In each game, the first row plays the second. By how much does the first row win? 10 means about a draw, 20 a big win and 0 a big loss. Wins can go round in a circle. Each row has two weighted sums of its numbers, A and B, taken from their middle values. A row wins by its A times the other's B, less its B times the other's A.
[-27 -29 -35  -6 -23  17  50  24 -46 -68  27  10  50  11  26   6]
[-26 -24 -31  30 -33  15   7  33 -47 -25  17  38  49  -5  14  23] 11
[ 21  19  16   3  45  31  -7 -16  -4  18 -23   0  -7 -65   5  -7]
[-20   8 -16  26 -28  26  17   6 -24 -30   9  32  14  14 -27  38] 9
[ 49  49  25  -4  34  10 -48 -74  11  13  21  18  36  11  21   0]
[-33   5 -11  92 -15  17  23  -6 -16 -32  35  21  55  -1  41  34] 13
[-20 -37 -15  -7  -2 -36  11  35 -37 -56  19  15  38  16 -19  20]
[-12  -7  -4  11 -11  11  39  32 -39 -16  -8   6  19   8  22   6] 10
[-40 -19 -10 -29  -2   0  10  34 -14 -22  15  31  34  28 -32  22]
[ 10  45 -12  14 -45  -2 -32 -54  -1 -19  25  82  -9   4  21  36] 6
[ 38  19  13   6  -2  10   3   2  12   0   7  32 -26 -51  19  -6]
[ 20  40 -33  -1  34  28 -24 -19 -21  18 -16  48 -26 -57  13  15] 12
[ 51  38  -2  -3   9  22 -35 -47  34   8  44   7 -62 -13  10  13]
[ -6  18  -2 -17  -1  10 -24 -25 -58 -27  37  20   1   1  15  20] 10
[ 18  45  21  18  32  18   0 -33 -22  65   6  -2 -28 -52  16  -9]
[ -6  -5  15 -24  39 -41 -30  -3  36   6 -50 -81 -23  47 -19 -40] 11
[ 47  15  50  28 -14  36  30 -20  25  59   5  16 -21 -19   6   7]
[-42 -23  -1   5   7 -11  16  37 -19  -6 -16  24  21  15  -6  10] 11
[-61   8  15 -43  39 -21   1  35  -3 -32 -57  16  24  23 -36  -3]
[-13  -6 -11   0 -41  10  29  77 -35 -48  12  26  57   4 -31  21] 7
[ 46 -30  18  13 -17  -2 -25  45  21  37 -26 -17  26 -53  -1 -42]
[ 12 -21  24  -7 -14 -35  28 -23  -8  31 -19 -37 -39  10 -23 -41] 9
[ 15  48   4  -1   5  48 -20 -45   9   9  56  12 -31 -16  55  12]
[-14  58 -13   2  44   7 -43 -42   9 -14  52  16 -32  -2   0  58] 10
[-27   4 -14  24 -33  -7  18  27 -42 -42  29  15  15  18  15  23]
[ -6 -39 -12 -18  -5 -54 -22   7  54  35 -21 -42   0  38 -28 -42] 14
[ 34 -19  60   6 -37  25  -4  24 -11  22 -14 -21   6 -36  -4 -33]
[ 26 -24   6  -2 -27 -12  25 -31   5  36 -10 -47  -2 -14 -70 -41] 9
[ 33 -40  -6   3 -10 -39  20 -16  16  64 -27 -39   7 -10 -11 -48]
[-32  -9   4 -50  -2 -10  26  30 -27 -31 -19  13  42   5  14  18] 13
[-24  -6  -8   2 -21  20  38   8 -38 -26  34  20 101  -5  -6  31]
[-34 -17 -13 -20  17 -51   1  25 -11 -29 -11  -1  39  45 -34  32] 5
[ 21 -27  15  16  -7  21  37 -40 -48  26 -16 -37  14 -54 -15 -18]
[-49  -3 -31 -50  42 -29 -36  45  18 -41 -37   6  10  43  -9  24] 11
[-22 -26 -11  -5  12  21  11  38 -42 -31   6  25  16  -8  34  37]
[ 26 -30  21  15 -30  19  29  34 -13  39 -25 -27 -48 -17 -23 -68] 13
[ 55   4  11  48   3  12   3 -18 -10  14 -58   8  -7 -20  14   0]
[ 13  48   7  35 -19  33  27  20 -38 -53  66  33  35 -11  -2  24] 12
[  4  59   9  -7  25  24 -58 -50  38  -2  -2  28 -35  53   6  36]
[-50 -38 -11  17 -20   8  -6  31 -39 -40   2  36  43   2  -4  -1] 11
[  2 -26 -38 -25  37 -59  10  -4  41  38 -13 -52 -32  15 -45 -46]
[-53 -20 -45 -63  49 -17 -37  55  -6 -32 -28  69  28  31  -7  -8] 12
[-34 -13 -37 -69  34 -40 -35  25  30 -10 -26   1  40  29 -29  -6]
[ 12 -28   1  20 -22 -16  74  32  16  46 -31 -33  13 -21   0 -19] 17
[ 10   8  17  34 -12  23  -8 -16   3  12   6   5 -12 -33 -37 -29]
[-57  -8  -4 -37  54 -17 -41  41  24 -41  -9  13  45  14 -35   6] 9
[-16  13  -3   2 -23  17  -1 -20  -6 -43  49   7 -24  16   8  30]
[ 35  25  -1  13  28  20 -15 -15  47   2  10  16 -23 -34  15   3] 11
[-30  42  -7  -7  14  23 -49 -49  -8  -5  41  32 -26  30  23  43]
[ 38  48  -1 -23   2  27 -27 -57   2  -3  39   6  -8   7  24  20] 11
[ 16  56  11   1  36  22 -20 -38  27   9  43  22 -26 -12  16   7]
[   3   30  -25   31 -127   28   19  -26  -10  -25   19   22   20   17   34   25] 9
[ 22  33   2   8  13  13   2 -13  -9  10  20  -9   9 -14   0   5]
[-63 -11 -12 -82  78 -20 -19  42  35 -24 -25  29  20  14  -9 -24] 16
[  9 -39  18   8   3 -46 -35 -17  50  39 -18 -64 -35 -31   0 -35]
[ 46   7  31  13  -2  36  -2 -15 -17  30 -27   1 -17 -18 -14  -7] 10
[-45 -15  42 -47  -2   5   0  56 -20 -36   8   9  58 -13 -19  11]
[ 11  64  11  -8  25  21 -31 -44   0   3  12   6  -5  51  19  18] 9
[ 20 -30  19  30  18  -6  36  21  -4  29  -7 -34  10 -19 -42 -48]
[ 29   5  45   1   1  26  -3 -28  22  37  15  26 -17 -82  -2  -6] 14
[-12  34  14  42  -7  19 -21 -49  -8 -22  27 -25   4  11  30  43]
[ -9 -40  21  11  22 -71 -32  -9  43  15 -64 -16 -41  -3 -68 -37] 9
[ 25  33  -3  16 -31  18   6 -29 -38 -26  63  30 -11  27  30   2]
[-46  -1 -41 -10  -5 -14   8  48 -12 -38   1  10  43  14  11  26] 15
[  9  32  14  14  -6   9 -23 -33 -20 -30  41  34 -10 -21  51  30]
[-48  -6 -40 -61  45 -13 -37  41  20   1 -57   9  19  22 -15 -10] 10
[  4   7   6   8 -22  32  21  -4 -16  -3  35  24 -21  20  -6  43]
[  3  49  -5   0  17  35 -69 -67  -3 -22  46  30 -12  25  19  31] 12
[ 17 -42  17  -5  14 -45  26 -13  63  19 -34 -17 -30 -24 -36 -31]
[ 12  41   7   5 -49 -15  50   1  -3   8 -29 -48  24   1 -28 -26] 3
[ -1  62  18  -4  10  10 -30 -40  15   2  44  62 -31   5  19  32]
[ 54 -23  16  26 -27  23  42   2  10  25 -20 -32   0 -53 -78 -39] 9
[ 19  16  20 -11 -15 -33  55  26  29  51 -45 -55   8   2 -40 -53]
[  3  15 -15  32 -22  22  -1 -35 -20 -35  68  23 -27 -13   9  33] 3
[-53  -5 -25 -61  79 -16 -75  49  20 -21  12  -3  20  20   6 -19]
[ 28  29  34  33   8  36  -4 -17  15  27  28  10  -3 -12  25  21] 9
[  5 -28  -4  25 -36  28  13  22 -33 -44  32   7  16   9  -3  16]
[-22 -24  -1 -10 -21  19  28  20 -84 -23  14  23  45  20  -5  27] 10
[-17  -5   4  17 -48  25  33   7 -52 -38  47  23  59 -30  71  39]
[ 37  54  14  15  -9  -2 -10 -51   5  17  34   9 -50  16  -4   5] 13
[  4 -20   6  12 -37 -67  -7  -4  28  45 -20 -47  -9  -1  10 -60]
[-19  59 -16  28  41  32 -23 -22  11  28  12   9 -20  58  25  17] 14
[-19 -31   1  -2 -16   9  24  68 -38 -33   5  33  23  22   9   7]
[  7  55 -19   2  15   8 -35 -54  17   5  31  10 -34  26  31  24] 11
[ 32 -39  40  13 -18 -52 -39  -2  45   9 -15 -61 -49   2  19 -28]
[ 37  -1  -8  14 -26  36   5 -40  -6  26 -11  -7 -43 -25   1  -6] 6
[ -7  22 -44  -8 -23  14  -8 -29 -15  -9  59  14  -9   8  24  24]
[ -2  33  15  75 -35  31 -10 -25  -9   4  41  18  -5  -5  26  29] 8
[  4  62   5   5  15  11  -6 -38  41  18   7  42 -41  24  46  22]
[ 31  39   0  12   5  45  -4 -32   5  32  -3  25 -33  -8  -9  -2] 9
[ -1  56  -7  -7  15  46 -27 -56  28  -3  12  27 -32   4  17  13]
[ -61   -9  -18 -114   33    3  -11   45    6  -33  -58   52   22   22  -13   -1] 8
[ 46 -14  -9  24 -26   9  18  30  10  49 -42 -14   5 -37  -3 -42]
[ 42 -28   1  25 -13  12  25   6 -63  -9 -62 -24   3 -34 -14 -18] 1
[ 33 -41  -1  12 -25  11  39  -6   8  42 -29 -42  20 -19 -32 -23]
[-53  -7 -23 -37  65 -11 -18  38  12 -31   5  25  32  29 -10 -24] 6
[ 25 -24  26   5 -32 -31  -8  21  26  30 -21 -65  12  -1  14 -38]
[ 16  49   1  38  39  30 -32 -30  -1  18  45  -6 -27   7  11  49] 9
[ 14 -46  14  11 -19 -56  31 -12  13  22 -21 -65   5  31 -16 -12]
[ -2  31  27  29 -15  36 -11 -26 -32 -34  27  11 -13 -18  15  37] 10
[ 28  61  -5  28  19  28 -23 -47  17  12  24  24 -23 -46  36 -13]
[-28 -26  -4 -15 -47  16  23  20 -49 -30  13  15  36  37  20  41] 10
[ 14 -39 -10 -21 -22 -44  40  14  36  40  -2 -58  16   1 -31 -47]
[  6 -13  19  17  10  20  20  17 -29 -24  34  11   0  26  20  19] 8
[ 36 -36   5  24 -31  -6  26  25 -20  77  -8 -35   4   4  -1 -49]
[-56  -2   4 -42   7 -13  -8  26  -8 -25 -21  17  44  15 -13  10] 16
[-50 -17 -99 -16   5   3  -1  36 -21 -56 -45   8  12  14  -2   6]
[  3 -35  33  21  40 -48  -5 -26  43 -21 -66 -42 -30 -13   0 -31] 1
[-55  -7 -30 -36  54 -19 -24  50 -30 -30 -24  11  14  12 -12   0]
[-19 -10  -8  15 -30  60  21  15 -64 -26  13  40  12  -1  12  25] 8
[-34  18   2   8 -62  43  17  26 -32 -46   2  29  41 -27  24  42]
[-50  20   6   4 -18   4 -26 -28 -36 -20  23  32 -36   4  58  43] 14
[-48 -15 -33 -44  49 -18 -14  31  25 -47 -27   0  20  28 -23   0]
[-43 -20  -8   6  -2 -39  39  18 -22  10  -6   9  13 -22 -11  26] 11
[ 14 -43  -9 -17   7 -55  -9  -6  72  22 -66 -54 -21   6 -13 -49]
[ 14  26 -13  23  -5  41  11 -10  10  20  -9   0 -10 -31 -34   7] 10
[-15 -25   5 116  28 -65   5   0  47  64 -45 -33  -9  53  49 -30]
[ 17 -17 -19  10 -22 -26  -5  18  28  32 -29 -51  -3 -15 -11 -40] 8
[ 61 -37   0  53   8   1  13  14  -5  23 -18 -20  -4 -14 -10 -15]
[ 44   6  22  45 -14   8 -13   1 -48  20  -5   4 -11 -14  -4   0] 7
[ 31  -5  19  22 -16  36  16  -5 -17  23  -3  -4 -41 -34  -5 -37]
[-47 -11   8 -63  47 -25 -25   8 -36 -35 -27 -11  27  18  -6  -5] 10
[ 62 -33 -18  30 -26  -1  23  13  -6  40 -57 -12   5 -41   5 -25]
[-28  -5  19   2 -18  28  28 -13 -40 -46  27  41 -11  11  32  32] 8
[ 19 -31  14  25 -15 -19  51  10   4  34 -19 -33 -10  15 -53 -31]
[-52 -25 -23 -45   7 -51 -21  50  31 -25 -35  42   7  28 -14   4] 11
[-11 -18  -4 -26 -29  11  12  35 -51 -39  85  39  14   0  16  36]
[ -4  12  11  16   2  27 -10 -21 -26 -37  47  19  -2   0   9  28] 7
[-15  -1 -15  43  -6  20 -15  10 -34 -21  15   3   8   5  13  48]
[ 27 -27   1  -6  -4 -95  -5  -6  76  41 -38 -18 -18  15 -22 -34] 13
[-64  -2 -27 -76  78 -40 -41  29  43 -43 -50  10  13  12 -27 -14]
[  3   0 -34 -22 -19  20  23  -3 -60 -60  31  23   0  -6   3  33] 9
[ 20  12  29  30  12  21 -25 -41   8  17   5   2 -25 -19   2  17]
[-24 -27   3   9 -32  29  10  -1 -35 -45  40  15  41 -19  16  38] 9
[-75 -12 -12 -35  11 -40 -24  52   6 -28 -34  20  28  24 -23  58]
[  8 -27   0   2  -8 -76   4   2  61  35 -40 -21 -12 -10 -15 -25] 6
[ 14  62  -5   7  23  10 -26 -38 -15  24   0  16 -26  -4  34  17]
[ -9  -3   8  15 -25  72  36  10 -48 -37  44  29  36  -9  63  37] 9
[-27 -16 -23 -34  20   2   9  34 -15 -29  24  18  21  16  -6  10]
[  6 -25  10  -6  14 -54   3  -7  43  26 -10 -59 -36  52 -28 -40] 9
[ 22 -23  25  35 -27  17  40  12 -28  38  -7 -40  -1 -29   8 -42]
[-49 -11   4 -62  43 -28 -19  36  30 -15 -18   3  42  36  -2   4] 8
[ 33 -35  23  17  20 -31  59  14  42  38 -32 -79  31 -34  15 -21]
[ 42  13  24   9 -19  33  39   3 -13  21  21  17 -17 -88  -2   6] 11
[ 30 -26   4 -23 -16 -55  -2  -6  45  46 -35 -32 -54  17 -17 -35]
[-17   9 -14  34 -39  49  35  -2 -35 -43  32  23  16   6  16  46] 9
[ -7  52   1   9  14  16 -34 -48 -48 -12  24  23 -65 -44  30 -16]
[  3 -27  -5  -7 -29 -21   3   4  39  30 -33 -28   9  11 -13 -42] 12
[-44  -5 -16 -29  28 -24   2  64   1 -25  -5   9  53  33 -11  26]
[-47  -3 -18 -53  47 -22 -53  48  26 -23 -34  13  20  22 -37 -19] 9
[ 21  58   8  16  18  13 -28 -53  15  52  49   3   2 -23  33  70]
[-62 -13 -10 -72  11 -15  -9  47  39 -27 -23  11  46  37  -2  -2] 10
[-30 -15 -35 -46  11  -7 -19  49  40 -34 -18   6  66  30 -13   6]
[ -5 -30  12   1 -63  -6  -5 -10  51  28 -44 -57 -36  -2  22 -27] 18
[-51 -11 -18 -92  50  -1 -42  77  26 -40 -36  12  27  34 -33 -11]
[ -2 -32  18  14 -30 -52  -7  -2  46   2 -38 -69 -20 -17 -26 -60] 10
[-24 -26  -3  23 -34  -1  24  33 -40 -17  -4   7  39 -11  -3  24]
[-53   0   3  10 -17  27  18   5 -37 -18  30   5  -3   5 -13  47] 10
[-40 -43  15 -12 -27 -13  20  28  -6 -52   3 -14  39  15 -25  12]
[ 27 -36  34   2 -34 -25  43  12   5  26 -26 -45  42 -31  11 -44] 8
[ -1  18 -34  15 -19   9   6 -37 -36 -76  47  53 -19   5  33  20]
[ -2  34  -2   3  -6  31  -9 -35  17 -18  48  16  17  27  42  21] 12
[ 50  -9  13  20  -7   3  15  18 -38  -5 -30 -35   4 -50 -27 -26]
[-26 -37 -28  -3 -11  18  28 -20 -41 -31  13  21  43   1  -9  21] 12
[ 24 -33  34  46   3 -56  43 -15  50  60 -19 -74 -43   2 -12 -55]
[ 41 -36   7 -16 -16 -32  51  20   3  27 -14 -27 -23 -16 -17 -47] 10
[  9  72 -17  10  30  20 -63 -47 -29  21  24  28 -41   5  -2  21]
[ 18 -40  14  -9 -29 -50  25   1  -1  35 -46 -48 -68  25   0 -34] 3
[  5 -32  11 -35  22 -82  20  -1  44  41 -45 -33 -40  14  12 -41]
[  2 -31  12 -19 -16 -59  -8   8  49 -17 -31 -43 -37 -15 -10 -37] 10
[  5  41  -1  16  18  -3 -40 -61   4   1  35  21 -28  29  28  12]
[ 27 -35  24   0 -11  -4  29   9 -11  31   2 -48  14 -61  26 -54] 9
[ 30 -28 -15  27 -10  14  39   1 -13  24 -28 -20  14 -27 -21 -25]
[ 45  22   7   7 -17  31  -3 -35 -13  29   1  20 -14 -44  -2  -3] 10
[ 12  42   6 -18  10  44  -3 -44  -4   5  46  20 -43  32  21  40]
[-23 -14  -3  -3 -18   8  -1  39 -30 -41  21  29  37  11 -38  52] 10
[-41 -36  -2   0 -39   4  19  25 -17 -32   9   5  25   3  23  22]
[ 32  11  21  35  -2  19 -14 -20  -3  34  19 -15 -25 -23  16   2] 14
